(in the rows, 128 means zero)
One turn sends every row of this set to another row. A few are shown first. Where does it send the rows asked after them?
Kema: [149 145 157 106 136 126 131 106 130 134 150  95 146 127 118 103 124 124
 146 129 114 124 133 130]
lanas: [110 133 148 136 135  85 124 128 103 130 146 145 151  86 112 116 162 144
 111 142 114 121 113 155]
Kela: [112 147 162 117 145 117 100 131 137 124 154 115 155  92 140  85 155 165
 165 127 112 114 148 173]
dal: [118 158 169 112 125 168 120 130 124 123 160 126 130 128 134 129 148 138
 152 157 123 117 142 151]
Suv: [115 132 149 126 130 131 121 145 123 130 141 102 139 132  91 152 137 158
 136 138 116 126 125 160]
kopav: [100 155 150 140 110  93 112 114 125 111 162 154 144 117 108  86 156 154
 135 145 119 114 136 155]
Loto: [117 144 148 129 126  69 109 114 134 120 151 143 154 103 110  96 145 132
 136 150 114 134 122 147]
tar: [ 87 131 161 118 123 140 129 126 126 124 137 132 130  93 148  91 129 162
 152 145 116  88 154 166]
manaf: [128 134 170 114 132 146 111 131 147 124 155 100 133 115 147 113 136 130
 144 166 125 128 145 145]
tidam: [120 132 148 123 124 160 121 139 150 120 154 127 143 111 166 113 144 132
 148 141 113 121 138 132]
favoz: [103 129 159 130 128  93 133 115  86 103 135 139 136 100 124  98 159 158
 119 142 108 102 137 161]
ladif: [116 132 153 142 136  85 118 114  97 110 153 131 147  96 128  96 142 175
 128 143 117 114 122 161]
Nud: [ 99 108 154 131 142 133 110 126 145 145 142 102 138 123 117 102 131 133
 157 164 101 127 129 159]
Div: [ 95 129 147 130 131  87 137 115  88 119 131 136 144 100 126 109 141 137
 126 146 112 115 107 162]
Tuso: [107 125 146 115 119 124 147 145 138 132 129  99 128 132 122 118 115 146
 114 136 118 117 140 156]
binid: [111 138 139 106 139 139 149 134 145 129 150 146 131 121 143  82 136 136
 141 121 105 105 150 145]
von: [114 134 152 128 119 158 128 125 142 129 152 143 139 113 109 137 150 152
 136 144 116  98 136 119]
lorem: [105 115 145 133 123  95 112 109 100 102 139 148 133 108  94 108 152 133
 149 152 103 116 135 149]
nilo: [102 112 159 110 124 140 130 121 109 140 124 112 132  87 112 113 119 128
 137 163 119 111 139 156]
fav: [137 160 143 107 137 125 121 126 127 130 156 120 171  85 126 105 146 138
 149 106 126 124 122 143]
nat: [109 138 136 128 112  88 130 107 115 107 137 159 148 105 118 112 145 122
 140 134 106 116 120 130]
bimo: [136 146 135 116 131 128 136 144 121 125 149 123 140 129 117 136 141 157
 133  93 111 113 137 145]
fola: [127 131 146 115 146 105 116 145 133 126 137 100 144 132 135 115 131 159
 154 111  91 132 140 168]
pogig: [112 146 146 146 117  87 122 113 100 127 151 128 157 101 127  96 158 152
 114 125 115 115 117 152]
Rez: [114 143 154 112 120 148 122 124 109 135 134 126 164  88  95 140 153 128
 142 137 119 120 118 141]
sulu: [ 96 128 150 121 128 124 128 157 148 118 130 132 138 126 137 129 139 177
 136 132  96 112 146 164]
debuk: [126 126 150 119 141 160 101 143 130 126 153 123 143 115 139 114 160 124
 163 140  96 139 141 154]
gav: [116 152 165 111 156 137 108 130 135 116 153 139 153 125 115 122 156 162
 177 146  95 123 132 158]
bemad: [111 129 137 136 120  94 124 105 105 109 157 143 125 114 109  76 124 146
 142 146 121 114 136 152]
zis: [135 143 147 105 142 162 126 136 114 132 161 126 127 120 139 109 130 118
 153 136 117 133 139 150]

Loto -> lorem
nilo -> Kela
sulu -> bimo
Now these:
von -> binid
ladif -> lanas
zis -> manaf

One turn sends every row of this set to another row. A few are shown first. Where does it send the rows asked after them?
famok: [114 161 107 128 151 143 119 106 120 146 137 120 154 123 121 121 126]
pezi: [119 122 134 131 142 116 157 144 138 124 122 102 119  95 157 134 158]
vire: [ 99 119 108 137 145 163 162 143 100 144 127 131 125 115 116 123 147]
totu: [117 141 110 126 149 124 119  97 148 153 121 109 133  94 116 108 142]
zuv: [123 134 120 121 136 141 130 127 143 148 102 142 148 116 117 107 103]
tun: [126 130 129 134 128 137 109 124 130 161 112 128 133 106 144 109 115]
delu: [108 152 100 112 144 127 148 109 144 139 117 127 163 123 112 119 142]
vizil: [117 124 123 115 118 119 138 130 144 154  97 136 144 117 140 106 137]
Bov: [119 139 124 122 122 136 128 132 115 153 116 139 152 133 148 116 122]
dak: [116 142 127 137 156 148 157 152 120 114 136 118 142 115 146 149 124]
gigir: [101 107 111 136 139 148 158 136 113 151 117 121 111 101 120 114 165]
Kedu: [116 117 131 139 138 115 151 136 136 122 123 104 118  94 161 137 153]
Leguv: [118 121 123 125 154 121 165 132 158 105 111 115 125  98 112 131 126]
kat: [129 137 138 111 140 116 160 132 114 103 139 107 121 130 119 128 143]
gul: [101 111 107 135 149 159 164 139 122 142 114 129 119 100 100 114 146]
vap: [107 113 115 142 145 159 144 130 102 150 130 120 104 101 110 111 148]
sev: [123 132 133 115 136 112 161 128 112 100 136 111 124 135 124 132 141]
niv: [115 136 122 143 156 145 154 144 125 110 134 122 142 112 143 152 114]
sur: [130 132 131 109 120 119 125 116 126 147 111 131 131 129 114  97 122]
leb: [115 149 113 118 133 116 124 100 120 152 133 112 140 119 134 113 157]
Bebop: [103 145 102 133 146 133 134 117 146 158 117 121 159  98 144 124 148]
kofab: [107 116 114 126 140 150 160 132  97 139 128 126 111 121 100 112 153]
feka: [133 128 137 142 153 130 129 120 124 113 139  99 104  98 121 130 117]
Vufoz: [122 129 126 122 159 132 166 141 159 107 113 112 127  96 111 130 127]
bude: [134 132 140 140 155 137 127 130 125 119 139  95 103  94 128 129 123]

Vufoz -> kat
zuv -> sur
delu -> leb
Now these:
Leguv -> sev
vap -> gul

One turn sends every row of this set to another row. A few are shown first. Where does it send the rows asked after them?
Vuvun: [105 104 127 154 150 121 152 141 138 148 114 166 127 155  94 119 124 121
 135 154 142 147 120 126 131 150  91 151 115 151 160 123 108 121]
mireg: [131 107 125 140 161 125 125 142 129 156 130 168 142 162  99 119 101 162
 151 151 133 149 130 121 116 137  97  95  97 157 155 163 140 132]
Pubu: [137 145 142 135 152 124 112 146 107 130 136 164 146 133 132 125 152 152
 133 135 146 142 126 125 161 158  96 100 105 171 150 146 107 176]
luvi: [114 132 139 170 154 126 131 150 102 146  96 141 116 138 108 136 112 116
 148 117 150 154 142  97 144 153  83 122  91 165 147 126 129 135]
susa: [118 146 128 162 140 152 118 149 120 141 114 147 117 124 134 110 126 167
 152  94 126 121 142 137 142 140  86 124  97 142 139 124  96 162]
pek: [111 130 142 166 148 131 140 147  99 140 107 132 113 138 111 138 114 113
 145 122 154 151 132 101 150 149  82 119  87 166 158 133 128 137]
fakav: [116 142 133 156 166 122 105 165 135 137  98 131 128 153 117 121 115 145
 152 132 132 152 133 112 139 159  92 106 103 173 138 102 138 129]
didu: [142 113 159 135 134 123 140 117 125 136 136 151 133 160 116 118 156 164
 136 119 122 141 118 143 152 120  84 100 114 155 185 143 117 132]
naduf: [141 149 113 156 141 129 133 146 142 145 126 189 110 140 151 143 138 150
 143 110 116 132 134 132 148 132  98 126 112 150 133 123  90 132]
Dovi: [127 132 131 152 164 117 128 157 123 139 128 159 133 150 143 132 115 170
 194 137 122 122 152 118 153 111 100  94 126 159 141 110 103 140]
meza: [119 148 123 160 144 150 125 153 120 144 118 157 118 139 149 122 136 162
 152  89 122 119 142 136 143 135  91 131 109 143 146 122  87 159]
gurib: [136 158 122 158 140 136 131 153 137 138 121 176 110 137 158 133 137 151
 144 106 119 129 139 132 141 137  95 121 115 156 131 120  89 140]
Ruge: [130 127 147 156 133 122 134 141 123 118 156 154 121 167 136 114 130 138
 147 139 144 157 113 118 161 126  93 129  98 136 150 152 132 105]
biko: [122 130 135 136 148 127 129 147 120 138 137 168 144 121 108 112 126 133
 145 132 130 125 134 105 147 126 100 158 135 122 131 156 106 152]
riz: [120 114 126 146 157 152 142 128 129 158 135 161 135 155 104 121 125 153
 158 146 113 131 147 135 111 136  97  97 100 148 162 159 145 145]
luf: [131 134 147 149 147 122 138 156 144 129 140 173 121 164 127 114 154 124
 145 158 162 144 135 113 156 141 102 107 108 150 141 120 117 104]
gelo: [100 101 124 149 154 124 145 136 140 142 115 159 123 155  87 123 123 118
 150 146 142 146 124 117 132 143  94 159 119 158 150 120 114 122]
ver: [129 115 159 141 151 100 143 138 104 144 128 147 154 138 107 129 112 144
 139 109 133 143 135 131 144  99 106  96 116 174 176 134 125 147]
lir: [102 112 153 145 126 124  96 132 134 126 131 164 120 162 106  84 149 150
 154  97 143 120 126 120 142 110  90 109 105 168 143 143 113 147]
zedeb: [139 138 131 129 161 116 118 133 126 136 131 162 127 134 120 135 143 158
 121 119 153 145 126 128 146 165 122  91 117 171 137 135 111 158]
ber: [127 131 131 147 157 117 128 163 124 136 124 163 136 154 140 133 111 165
 193 148 122 129 152 121 149 114 110 103 123 159 137 105 105 128]
vepo: [116 126 135 154 126 138 135 130 137 130 147 190 115 164 150 121 144 148
 167 145 156 139 134 120 148 140  86 106  85 150 151 153 105 118]
gazu: [120 135 107 144 155 121 126 158 127 144 140 167 115 140 105 111 150 136
 153 134 127 118 139  92 143 120  97 144 118 124 128 149 124 153]
zop: [110 131 136 156 148 123 127 154 131 158 118 179 131 141 133 106 127 159
 178 118 139 111 161 111 135  96  76  91 106 146 157 122 122 151]
veb: [140 108 166 131 134 118 141 116 117 141 130 153 134 151 116 114 138 159
 142 117 126 135 121 141 152 114  89  89 109 156 186 142 121 132]
Dab: [135 118 163 146 136 107 141 125 109 145 130 146 150 145 102 123 116 147
 135 112 129 144 119 138 153 104 101  91 120 172 176 135 116 147]
suno: [ 97  99 124 144 152 126 131 140 145 145 101 161 117 152  73 138 127 134
 158 138 121 132 136 112 134 147 102 133 122 165 141 118 111 120]
meb: [ 98 108 124 139 149 123 122 139 144 149 102 158 121 159  80 137 129 133
 173 136 122 120 132 108 134 149 101 126 136 172 133 124 113 135]
vofab: [ 94 109 157 145 128 118  92 128 132 128 125 152 126 160 102  87 144 147
 152 111 138 124 124 124 143 106  90 112 105 170 146 145 114 153]
seg: [ 95 122 144 138 136  98 110 120 114 118 123 148 133 146 110 124 124 139
 163 115 141 141 114 100 173 114  81 130 110 172 152 148 124 162]

seg -> zop
mireg -> Pubu
lir -> ber
Now these:
ver -> susa
Vuvun -> didu
biko -> riz
gelo -> veb
luf -> Ruge
suno -> Dab
Dovi -> luvi

One turn sends every row of this set to another row. A few are shown first. Where does it send the rows asked after them?
didul: [129 140 133 126 118 130 119  90 102 149 102 144 121  77 137 121 138 136
 136 122 125 106 132 118 115 121 119 136 116 138 132 128 117 108 130 140
 131 142 146 118 106 121 126 144 109 123 125  98 108 140 169 115 138 133
 125 119 146 137 123 102 158 148 103]
kizet: [139 156 135 166 102 116 133  99  90  93 102 144 117 106 110 129 125 130
 135 104 143 101 127 120 105 120 144  88 139 134 139 138 137 121 146 116
 134 136 110 118 124 121 129 140  90 113 113 116  91 145 115 130 123 129
 148 112 148  94 109 125 161 170 132]
Zude: [145 156 141 155 115 112 134  86 116 121 145 152 132 102 130 104 138 103
 119  97 147 107 136 107 101 158 148  97 138 114 142 109 135 101 112 131
 167 134 126 131 108 146 126 144 123 112 128 101 117 113 135 100 121 144
 113 156 116 112  85  85 139 116 132]
feme: [134 124 128 134  76 123 126  99  94  86 106 144 112  92 140 121 131 132
 108 112 145 146 116 116 118 144 164 108 141 127 142 149 115 145 138 127
 155 160 126 115  96 138 149 147 107 109 125  81 120 112 104 121 119 111
 115 113 134 140 128 131 148 134 118]
tes: [142 129  98 139  95  87 143 112  98 126 118 149 120  89 140  97 145 112
 122 120 122 161 123 125  84 130 136 110 133 124 144 126 101 116 125 173
 145 128 107 124 119 122 157 135 101 122 118  98 128 133 136 120 128 139
 117 113 146 122 107 115 151 135 103]
sagub: [146 147 157 144 103  98 133 105 112 124 153 173 156 111 143  97 176 120
 142 122 124 106  87 137 105 145 138 101 131 110 156 103 143 113 141 132
 107 137 108 133 118 119 137 124 119 135 131  97 137 140 126 116 123 118
 102 125 129 114 104 107 172 127 118]
tota: [103 144 122 115  92 133 148  87 104  95  99 140 106 109 149  96 119 121
 129 127 163 123 120 117  93 125 140 106 154 148 158 167 123 155 112 128
 131 143  97 126 107 115 122 158  97 116 137  91 100 138 136 124 132 150
 146 117 129 120 130 105 152 123 108]
bim: [111 120 146 114 104 124 138  74 100 142 149 137 135  80 168  92 144 120
 113 146 151 115 123 126  85 126 144 113 137 124 158 132 122 123 125 133
 109 138  86 120 111 115 111 127 104 120 143 125 144 122 135  91 110 155
 125 119 118 124 121 101 156 105 114]
fiko: [135 144 139 156 113 113 125  96 108  82 132 162 142 118 125 109 156 120
 137 111 159 135 105 124  92 133 160  79 150 135 165 130 134 133 146 132
 127 135  79 133 121 102 159 123 101 118 134 105 135 143 108 146 103 139
 133 121 128  98 100 107 153 134 128]
Zik: [110 146 152 139 115 130 134 112 115 107 113 140 157 118 156 109 125 116
 131 109 143 136 117 116  97 133 134  75 155 121 149 145 114 102  97 124
 129 132  82 119 131 101 130 111  96  99 148 122 100 127 124 109 133  95
 114 112 145 128  78 109 126 129 111]
Zek: [125 109 139 145 110  94 136  99 101 111 116 131 128 101 149 105 150 117
 126 116 128 171 125 126  77 134 188 100 126 130 138 129 148 130 118 114
 110 149 110 124 137 121 143 133  87 110 137 117 133 126 141 115 119 116
 121 112 120 134 119 105 157  93 112]
veri: [138 166 130 177 123 144 132  99 107 116 124 146 123  99 133  92 143 100
 144 122 145 128 113 117 106 125 133 131 148 101 135 125 122  97 111 120
 148 164 120 119 130 142 142 133  89 135 131  92 126 140 119 110 147 116
 100 139 142 145 101 129 108 126 121]
Tubir: [149 150 128 158 103 142 175 106 102 100 139 134 125  83 123 121 142 104
 140 129 152 105 125 147 128 144 152  94 161 154 127 119 112 122 119 119
 149 133 129 115  97 121 137 156 100 113 155 110 130 148 147 126 147 112
 115 115 131 109 100 129 143 133 108]
rilom: [157 131 123 153 102 150 130 109  96 112 113 127 124 126 123 124 160 125
 132 125 148 147 136 119  82 158 151 112 123 125 105 106 128 124 139 136
 120 115 141 131  99 136 108 140 115  91 136  98 133 134 138 107 136 116
 107 129 130 100  99 118 125 137 122]
kidu: [126 143 129 144 104 156 135 114 108 103 128 135 128 126 134 107 147 116
 145 124 166 119 118 114  73 137 155 113 143 126 145 124 113 120 134  92
 102 155 100 131 126 114 111 143  93 118 170 104 147 128 138  94 139 119
 126 114 149 121 103 117  91 116 114]
sevo: [138 135 176 143 103 122 135  94 102 105 128 145 126 103 140 107 137 120
 128 120 126  61 114 124 116 141 130 103 137 113 144 128 151 119 126  98
  96 137 114 121 118 125  96 132  93 137 129 108 101 135 129 108 138 127
 117 121 138  99 119 121 176 145 121]
lani: [136 129 146 139 107 129 114 110 107 155 122 132 153 103 121 116 153 101
 134 133 112 113 104 126 100 114 162 131 170 132 136 123 135 103 116 124
 116 154 119 126 117 138 109 158 108 115 111 120 149 111 148 109 126 147
 118 115 133 134 117 103 160 115 123]
kaleb: [127 128 156 120  87 128 117 105  90 113 131 117 119  94 144 101 137 131
 127 141 145 111 117  96 124 107 154 133 157 139 149 149 145 127 115 111
 138 155 117 135 122 112 110 143 111 107 122  89 107 142 138 121 138 135
 109 137 173 135 132 104 133 161 134]
Fuzu: [131 142 158 148 119 158 129  76 102 105 110 114 128 116 135  92 139 114
 140 150 156 146 119 112  96 141 140 104 135  98 126 141 141 138 107 135
 131 134  96 123 111 138 109 121 104 105 135 110 109 130  94 105 141 120
  98 165 116 119 116 118 140 122 129]
Rubi: [126 139 163 122 104 133 140 103  94 119 116 148 133  83 129 121 171 134
 155 122 137 117 123 123  75 134 152  93 129 130 151 125 123 145 121 119
 123 121 102 116 121 125  96 136 102 116 180 110 100 114 133 109 133 123
 117 179 161 117 106 123 145 140 119]

fiko -> sagub
Fuzu -> rilom
feme -> Zek
Now these:
Tubir -> Zik
tota -> tes

